128 stands for zero in the data rows.
Here is a table of points, one per row:
Array([119, 128, 141,  76,  66, 124, 174, 108, 110,  88, 102,  99, 106, 124, 132, 124, 130, 145,
        98,  81, 115,  97, 150,  47, 135, 115, 123, 139, 144, 171, 115,  85, 157, 149])
Array([133, 110,  56,  65,  92,  88, 103,  60, 137, 153, 158, 138, 104, 118, 122, 130,  50, 112,
       117,  95, 167,  98, 124, 171, 119, 113,  53,  74, 135,  91, 109,  96, 142,  80])
Array([167, 117, 156, 161, 100, 127, 113, 190, 135, 121, 112,  83, 135, 181,  89, 128, 110, 117,
       144, 130, 135,  95, 106, 181, 156, 160, 182,  76, 152, 140, 141, 127, 158, 136])
Array([131, 190, 194, 120,  70, 130, 174, 145, 217,  87, 144, 163, 115, 110, 131, 118, 174,  95,
       138, 131,  98, 146, 148, 128, 132,  83,  91,  78, 159, 148, 108, 106,  89, 120])
Array([120, 109,  88, 103, 117, 110,  96,  61, 109, 170, 147, 135, 127,  88, 104, 110,  84, 116,
       101,  99, 136, 116,  89, 169, 101, 107,  62, 108, 157,  98,  77, 139, 111,  90])
Array([145, 105, 119, 128, 199, 148,  72, 150, 101, 213, 168, 122, 177, 131, 113, 121, 112, 162,
       187, 216, 102, 163, 108, 113,  88,  96, 173, 160,  80, 146, 133, 104,  94, 202])
Array([158, 126, 162, 153,  96, 130, 105, 184, 113, 113, 125,  89, 132, 177,  91, 130, 119, 123,
       160, 132, 160, 108, 119, 174, 160, 159, 173,  84, 139, 140, 164, 116, 170, 141])
Array([116, 114, 187, 203, 103, 138, 108, 221, 153, 167, 101, 122, 165, 201, 105, 112, 138, 136,
       147,  85, 141, 114, 164, 153, 140, 171, 195,  91, 147, 145, 154, 117, 167,  90])
Array([139, 113, 131, 133, 129, 109,  99,  77,  93, 149, 169,  82, 143,  96, 135, 114, 114, 112,
        85, 119,  98, 128, 101, 139, 120,  92,  82, 148, 119,  95,  93, 145,  88,  49])
Array([152, 118, 130,  70,  71, 127, 138, 106,  93, 106, 115, 109,  88, 100, 158, 121, 155, 164,
       103, 111, 136, 100, 165,  50, 129, 112, 111, 150, 126, 174, 119, 105, 136, 115])
Array([100, 134, 167, 173, 114, 142, 121, 229, 119, 137, 117,  99, 148, 186,  91, 101, 167, 127,
       111, 109, 137, 103, 155, 175, 143, 150, 192,  79, 106, 131, 168,  97, 172, 104])
Array([ 98, 142,  88,  93, 211, 144, 109, 168, 118, 186, 153,  95, 196, 135,  83, 127, 139, 151,
       228, 228,  83, 174,  87,  84, 104, 124, 190, 231,  88,  94, 131,  85,  97, 229])
Array([153, 134, 150, 152, 112, 149, 140, 188, 153, 119,  74, 131, 120, 186,  82, 145, 110, 125,
       125, 142, 122, 104, 106, 156, 151, 176, 178, 103, 178, 138, 141, 146, 142, 126])
Array([124, 148, 149,  60,  76, 108, 166,  90, 115,  98,  88, 102, 121, 128, 150, 120, 162, 134,
       151,  89, 113,  77, 163,  94, 146, 140, 146, 129, 142, 170, 110, 118, 157, 119])
Array([150, 108, 111, 103,  95,  70, 185, 170, 116,  86, 136, 171, 131, 115, 149, 113, 142, 178,
        97, 116, 120, 132, 124,  74, 159, 116,  94, 126,  68, 123,  76,  88, 132, 155])
Array([133, 100, 130, 172, 240, 147, 159,  87, 140,  75, 122, 180,  84, 116, 131,  89, 158, 115,
       137, 134, 173, 200, 116, 149,  76, 121, 118, 133,  90, 108, 140, 188, 157, 183])
Array([136, 140, 149, 148,  97, 175, 159, 192, 143, 143,  95, 163, 117, 147,  95, 151, 115, 143,
       132, 153, 153, 100, 137, 151, 126, 196, 176, 113, 190, 147, 155, 167, 130, 142])
Array([107, 133, 183, 174, 115, 113, 131, 194, 127, 141, 141, 121, 148, 178,  89,  95, 143, 120,
       134,  96, 159, 113, 140, 155, 162, 172, 194,  79, 142, 123, 161,  80, 161,  98])
Array([144,  88,  89, 157, 206, 155,  98, 120, 110, 121, 143, 158, 141, 110, 121,  93, 165, 143,
       154, 172, 121, 204, 150,  97,  93, 102, 140, 164, 154, 116, 178, 172, 136, 220])
Array([170,  97, 121, 167, 228, 143, 145,  87, 137,  69, 116, 168,  91, 111, 154, 118, 163, 115,
       119, 124, 149, 182, 117, 185,  80, 125, 100,  99,  67,  91, 184, 185, 132, 180])
Array([116, 165, 147,  78,  81,  88, 133, 153, 152,  83,  78,  94, 101, 117,  93, 137, 173, 101,
       168, 103, 135, 121, 177, 102, 161, 121, 101, 113, 107, 183, 123, 119, 105, 105])
Array([140,  93, 105, 212, 211, 157, 155,  69, 178,  81,  98, 187,  85,  97, 136, 134, 152, 131,
       113, 117, 139, 163,  90, 177, 104, 131, 123, 127, 109, 106, 153, 195, 129, 135])
Array([118, 112,  67, 157, 139, 121, 126, 110, 152,  75, 149, 107, 136, 111, 166, 183, 105,  59,
       140, 153, 114, 153,  86, 138,  94, 135,  93, 177, 177, 154, 112, 160, 126,  83])
Array([ 84, 118,  73,  98,  65, 100,  91,  55, 155, 165, 147, 125, 101, 133, 156, 170,  86, 121,
       129,  95, 157, 122, 115, 199, 143, 114,  60,  82, 107,  74,  93, 112, 154, 104])
Array([113, 139, 181, 230, 112, 151, 130, 205, 151, 170, 115,  97, 159, 201,  93, 148, 127, 151,
       131,  90, 121, 122, 149, 127, 126, 176, 197,  74, 162, 156, 168, 102, 159,  89])
Array([134, 120, 150,  74,  64, 106, 168,  81, 102,  89, 100, 108, 102, 115, 167, 121, 140, 131,
       118,  93, 122, 106, 152,  78, 149, 125, 150, 133, 144, 176, 118,  99, 150, 123])
Array([137, 182, 159, 115, 126, 171, 119, 180, 127, 126, 114, 141, 107, 144,  93, 160, 119, 129,
        99, 195, 155, 154, 153, 134, 153, 171, 200, 127, 177, 121, 129, 184, 136, 127])
Array([127,  80, 118, 184, 214, 140,  84, 109, 126, 131, 136, 175, 126, 128, 125,  97, 159, 151,
       152, 184, 127, 199, 156,  75,  86, 103, 129, 160, 147, 116, 166, 192, 131, 188])
Array([157, 106, 111,  74,  81, 105, 164, 138, 121,  96, 120, 144, 111,  90, 148, 101, 138, 177,
       105, 115, 118, 104, 136,  59, 136,  92, 101, 130, 100, 139, 126,  87, 103, 116])
Array([137, 191, 154, 131, 123, 149, 134, 172, 145, 137, 104, 161, 115, 110,  96, 179, 108, 119,
       115, 206, 177, 123, 151, 132, 148, 182, 203, 141, 157, 136, 138, 174, 127, 160])
Array([115, 121, 108, 145, 133, 122, 109, 100,  92, 136, 179, 111, 117,  93, 165, 138, 109, 109,
       123, 117,  82, 123, 123, 113, 144,  85, 121, 133, 100,  93,  96, 112,  87,  24])
Array([140, 148, 138, 136,  99, 175, 157, 199, 153, 130, 110, 176, 128, 128,  84, 171, 111, 142,
       108, 186, 153, 102, 144, 142, 131, 169, 164, 130, 161, 148, 157, 190, 143, 165])
Array([139,  93, 118, 104,  85,  85, 190, 157, 121,  84, 130, 144, 137,  97, 161, 118, 134, 169,
        89, 110, 130, 111, 118,  61, 156, 116, 108, 111,  62, 133,  90,  90, 117, 156])
Array([141, 222, 176, 106,  83, 131, 156, 156, 185, 109, 132, 168, 102, 130, 106, 129, 201,  84,
       165, 101,  98, 144, 177, 144, 159,  84,  91, 134, 142, 150,  68,  90, 117, 104])
Array([120,  88, 112, 156, 209, 152,  66, 137, 121, 187, 154, 133, 156, 135, 124, 102, 140, 155,
       167, 196, 117, 187, 153,  92,  75, 117, 148, 168,  99, 130, 152, 169, 122, 200])
Array([123, 122, 184, 178, 102, 143, 123, 219, 122, 149, 106,  86, 132, 183,  89, 108, 140, 118,
       134, 116, 150, 107, 140, 156, 134, 161, 175,  73, 155, 128, 149,  88, 177, 102])
Array([116, 160, 159, 235, 103, 128, 140, 190, 160, 174, 105, 106, 163, 190,  71, 176, 150, 145,
       133,  89, 133, 111, 190, 139, 135, 176, 206, 130, 130, 146, 209, 102, 145, 104])
Array([121, 175, 146, 101,  81, 112, 162, 123, 138,  90,  96,  81, 131, 140,  95, 145, 151, 118,
       179, 114, 117,  93, 170,  82, 150, 138, 111, 113, 132, 172, 125, 125, 117, 106])
Array([119, 121, 105, 117, 113, 119,  84,  56,  76, 159, 161, 114, 133,  96, 106, 108,  96, 132,
        92, 105, 110, 116,  60, 164, 117, 109,  70, 131, 154, 109,  71, 144, 110,  92])
Array([150,  95, 119, 179, 224, 159, 123,  96, 131,  95, 142, 175, 110, 131, 125,  86, 155, 123,
       153, 143, 151, 171, 142, 104,  83, 125, 117, 124,  94, 108, 153, 191, 145, 198])
Array([128, 134, 167, 157, 105, 131, 131, 186, 116, 134, 131,  86, 132, 163,  93, 121, 136, 132,
       151, 108, 163, 105, 120, 176, 143, 189, 187,  94, 152, 144, 162, 107, 151, 118])
Array([128,  85, 126, 128, 188, 133,  60, 139, 118, 196, 157, 124, 159, 122, 119, 138, 125, 160,
       182, 208,  76, 179, 136, 109,  71,  97, 183, 161,  89, 111, 140, 133,  80, 201])
Array([122, 148, 143,  72,  67, 102, 175,  96, 119,  97,  99, 115, 129, 123, 150, 121, 135, 134,
       130,  84, 114,  79, 144,  75, 142, 122, 144, 136, 130, 173, 119, 113, 158, 130])
Array([136, 124, 107, 112, 196, 148,  88, 162,  92, 213, 163, 111, 190, 132, 102, 129, 123, 148,
       208, 232,  99, 158,  74, 108,  64,  92, 181, 185,  74, 123, 134,  95,  97, 209])
Array([ 95, 132,  76,  52,  79, 108, 116,  52, 121, 158, 157, 129, 112, 129, 131, 143,  49, 120,
       102,  98, 172, 107, 138, 215, 136, 124,  63,  62, 127, 114,  89,  95, 139, 111])
Array([118,  96,  93, 133, 145, 146, 129,  96, 147, 105, 146, 135, 160, 106, 163, 188, 115,  84,
       122,  96, 111, 142,  86, 137, 118, 112, 101, 184, 148, 166, 104, 179, 106,  92])
Array([ 87, 118, 112, 229, 217, 153, 173,  96, 188, 120, 101, 129, 117, 158, 255,  88, 134, 135,
       132, 104,  86, 182,  65, 168, 136,  78,  76, 207, 137, 117, 192, 135, 150, 213])
Array([116, 110,  73,  83, 112, 105,  96,  68, 122, 169, 145, 148, 131,  97, 102, 120,  69, 114,
       103,  89, 152, 111, 107, 169,  99, 115,  71, 121, 153,  90,  89, 140, 117,  97])
Array([140, 131,  87,  93,  93, 103, 208, 167, 134,  72, 142, 189, 160, 158, 146, 117, 151, 202,
        80, 148, 114, 155,  90,  60, 148, 104, 100, 118, 107, 119,  77,  91, 115, 156])
Array([ 91, 133, 167, 196, 235, 137, 178,  81, 217,  89, 112, 119, 150, 137, 254, 123, 131, 148,
       124, 117, 126, 167, 108, 183,  85, 110,  56, 238, 151, 115, 176, 101, 113, 215])
Array([149, 121,  96, 109, 101,  76, 196, 163, 133,  77, 144, 179, 146, 138, 150, 110, 145, 197,
        94, 128, 113, 146, 104,  48, 158, 109, 101, 125,  93, 117,  67,  99, 127, 156])
Array([ 92, 169, 127, 210, 111, 120, 165, 195, 143, 174, 108,  85, 161, 186,  76, 149, 189, 154,
       130, 112, 133, 121, 187, 168, 135, 192, 203, 135, 115, 160, 226, 104, 128,  91])
Array([135,  82,  98, 164, 220, 161,  97, 112, 126, 108, 142, 154, 131, 137, 115, 105, 182, 123,
       154, 167, 135, 168, 138,  98,  80, 125, 134, 157, 112,  79, 163, 191, 136, 219])
Array([109, 119,  62,  70,  83, 112,  87,  47, 148, 168, 136, 134, 106, 119, 154, 148,  56, 102,
       115, 103, 160, 124, 124, 196, 150, 109,  55,  84, 101,  77, 104, 102, 145,  80])
There is one direction along which these points spread out most. Take the direction at right angles to it along which they spread out most. Go by this last direction. Where along it does each point below lie, from 0 to 99? The average is 50, and the first point in the table lies past the average. One standard deviation of the points above along it is 16.
Array([148, 132, 138,  69,  69, 121, 160, 113, 101, 102,  95, 101,  96, 116, 143, 126, 147, 141,
        85, 102, 113,  89, 134,  48, 127, 102, 120, 144, 127, 190, 105,  90, 140, 139]) 61
Array([135, 146, 116, 220, 201, 121, 105, 120, 168,  54,  98, 151, 128, 114, 238, 100, 129, 124,
        73,  94, 124, 140,  77, 198,  83, 135, 119, 161, 120, 128, 184, 127, 103, 191]) 52
Array([167, 117, 124,  63,  62, 139, 170, 129,  92,  93, 124, 133,  96, 109, 146, 109, 128, 171,
        91, 116, 120,  85, 137,  60, 121,  86, 103, 156, 116, 159, 122,  88, 110, 112]) 65
Array([120, 113, 136, 117, 123, 119,  78,  60,  76, 150, 172,  88, 144, 114, 120, 124,  83, 120,
        70, 109,  85, 118, 103, 131, 130, 105,  52, 150, 119, 100,  93, 148, 104,  74]) 72
Array([109, 114, 133, 111, 101, 119,  85,  49,  74, 147, 178, 105, 139, 103, 103, 111,  94, 143,
        79, 114,  95, 112,  66, 156, 116, 103,  73, 169, 143, 104,  84, 156, 101,  95]) 72
Array([124,  84,  95, 126, 167, 131, 123,  89, 121, 129, 122, 109, 161,  59, 168, 155, 106,  63,
       135, 104, 107, 141, 118, 134, 120, 110, 100, 137, 133, 126,  96, 137, 104,  60]) 67
Array([133,  86, 108, 132, 169, 133, 130,  78,  98, 138, 138, 112, 151,  70, 161, 139, 110,  73,
       139,  97, 105, 103, 121, 129, 132, 120, 116, 139, 130, 108, 104, 142,  72,  50]) 66
Array([117, 193, 175, 106, 143, 164, 104, 152,  90, 134, 105, 147, 108, 127, 140, 151, 109, 102,
       108, 191, 179, 141, 140, 116, 167, 198, 209, 125, 142, 100, 140, 149, 119, 135]) 38
Array([129,  77, 106, 138, 157, 130, 125,  91,  89, 130, 166,  89, 127,  62, 157, 124, 112,  90,
       130, 104,  92, 106, 131, 122, 134, 124, 117, 131, 116,  90, 107, 123,  64,  32]) 66
Array([150, 117,  60,  80, 109,  89,  97,  68, 139, 163, 165, 136,  95, 110, 113, 120,  62, 116,
        97,  86, 143,  90, 112, 158, 114, 107,  55,  84, 131, 105, 100, 113, 138,  84]) 76
Array([111, 124,  77,  58, 117, 108,  69,  87, 137, 176, 161, 121, 105, 120, 125, 155,  66, 131,
       104,  87, 138,  99,  65, 145, 126, 121,  67, 100, 128, 100,  84, 144, 130, 104]) 73
Array([128, 218, 162,  96,  67, 116, 151, 173, 152, 118, 106, 146, 101, 135, 100, 129, 210,  85,
       184,  95, 114, 139, 182, 130, 154, 106,  83, 146, 122, 155,  95, 117, 121,  99]) 51
Array([114, 199, 174,  99, 153, 157,  92, 151, 112, 135, 113, 156, 122, 122, 126, 140, 114,  89,
        92, 198, 175, 131, 145, 113, 187, 184, 208, 135, 145,  90, 139, 150, 125, 138]) 39
Array([123, 152, 147,  68,  82,  98, 140, 108, 137,  89,  96,  84, 117, 127, 123, 143, 161, 116,
       165,  97, 122,  94, 171,  87, 149, 139, 133, 114, 119, 184, 130, 121, 129, 106]) 54
Array([138, 154, 215, 120, 175, 164,  99, 171,  78, 184, 107, 155, 120, 133, 129, 132, 114, 121,
       173, 255, 142, 113, 157, 133, 198, 149, 183,  60, 152, 118, 155, 152, 183, 119]) 31
